In the data rows, the value 128 means zero.
Here are some points, each followed by its number:
[179 142 130 142 123  89 141 116 120  94 129 143] 0
[122 140 116 147 129 121 143 139 126 123 161 127] 1
[107 114 168 123 161 129  91 120 101 108 140 124] 2
[117 153 169  79 105 155 136 117 132 112 128 142] 3
[ 85 125 121  92 100 170 116 118 106 160 138 133] 4
[126 128 138 134 183 141  91 130  91 156 159 146] 5
[159 156 122 182 140 104 128 120 133 127 130 150] 6
[108 135 173  96 139 174  95 140 114 153 153 114] 7
[147 169 137 152 149 117 109 134 112 129 132 125] 8
[143 124 121 129 147 149  97 112 151 149 158 118] 9
[ 97 135 143 114 140 125 147 161 176 166 182 107] 10
[103  88 157  35  87 140 109 131 133 106 120 138] 11
[ 89 132 106 103 132 100 106 125 131 132 141 122] 12
[185 179 143 183 133 103 207 228 127 197  75  71] 13
[120 139 126 149 160 105  78 161 118 143 135 113] 14
[143 156 131 154 143 107 119 115 121 140 137 134] 15
[180 137 129 119 135 109 123 112 108 170 183 113] 16
[134 129 118 156 152 116 134 110 127 147 169  97] 17
[136 117 107 160 147 124 191 134 111 139 128 115] 18
[162  98 117 106 138 158 139 126 127 138 137 113] 19
[100 150 137  92 143 122 156 119 107  95 103 134] 20
[130 141 121 134 167 136 142 120 162 144 114 114] 21
[165 143 130 160 156 133 167 182 132 157 143  98] 22
[ 80 131 127 119 131 134 145 124 127 103 133 108] 23
[112 118 109 106 118 150 121 109 141 128 134 140] 24
[135 118 148 146 142 120 127 144 156 130 131 125] 25
[144 112 105 155 137 109 144 147 130 136 145 113] 26
[ 86 152 129  91 106 127 140 101 153 106 125 112] 27
[145 129 116 121 139 144 114  99 115 126 134 127] 28
[121 115 118  81  83  91 117 128 134  95 148 136] 29
[175 167 149 142 140 111 125 103 132 114 126 117] 30
[142 128 147 158 165 122 125 139 114 133 115 127] 31
[105 155 155 102  51 145  81 125 106  63  45 141] 32
[128 131 144 147 129 134 155 109 140 127 132 112] 33
[105 115  84 110 104 113 116 107 106 144 158 130] 34
[112  84 108  92 103 111 124  72 121  63  81 144] 35
[137 124 150 142 127 132 150 101 120 136 118 145] 36
New points follow, each followed by the numbers of its three nearest points above by angle, nearest first.
[139 128 109 136 156 108 134 172 125 187 148  99] : 22 26 13
[102 137 145  89  78 126 140 150 144  89  83 157] : 32 11 3
[136 115 126 165 168 125 130 116 127 151 143 114] : 17 31 26
[ 96 103 116 116 121 150 130 113 128 113 168 136] : 24 34 4
[135 142 137 154 130 103 169 125 137  93 105 121] : 0 33 18
[113  94 134 115  92 138 125  95 152 116 134  88] : 27 11 24
[106 155  93 111 125 130 104 133 127 123 119 136] : 12 24 34
[110 133 157 128 146 131 111 109 135 123 132 116] : 2 7 23
[120 124 136 114 105 116 142 122 137 152 144 107] : 10 27 16
[124 149 115 141 158 118 129 145 107 168 160 142] : 5 15 1
[160 124 114 126 152  92 132 119 138 112 152 112] : 0 26 17
[146 140 154 141 122 172  98 138 123 114 128 109] : 7 8 32
[147 108 134 111 150 138  99 110 144 161 141 116] : 9 19 16
[128 147  98 130  89 116  85  88  82  85  93 123] : 32 35 28
[126 121 129 137 136 121  90 128 132  98 108 142] : 32 35 2
[101 103 121 155 130  91 136 116 152 138 126 118] : 26 25 17
[103 173 106 146 119 123 135 145 147 166 140 112] : 10 1 13
[133 117 121 139 123 118  69 108 131  58 120 126] : 35 32 2
[139 163 153 162 146 127 146 151 119 158 150 120] : 22 13 8
[ 88 110 137  48  86 119 105 127 125 102 104 119] : 11 29 27
[134 147 129 117 144 152 135 137 136 114 152 146] : 3 1 7
[126 116 113 122 154 124 122 112 121 113 114 133] : 35 28 20
[144 143 137 102 170 129 134 122  94 128 153 131] : 5 16 28
[137 118 111 189 149 135 139 137 146 131 147 130] : 26 6 1
[114 125 115  94 116 152 120 129 145 123 151 162] : 24 11 4
[116 117 114 117  93 131 106 100 167 103  97 139] : 35 32 24
[121 141 134 115 124  89  98 112 122 102 127 132] : 29 12 35
[125 130 142 139 131 126 111 145 129  94 101 143] : 32 31 2
[108 116 114 119 108 115 113 104 118  74 114 123] : 35 32 29
[120 126 121 148 133 131 123 121 125 136 146 125] : 17 1 9
[169 110 136 123 143 112 125 122 130 165 166 109] : 16 17 9
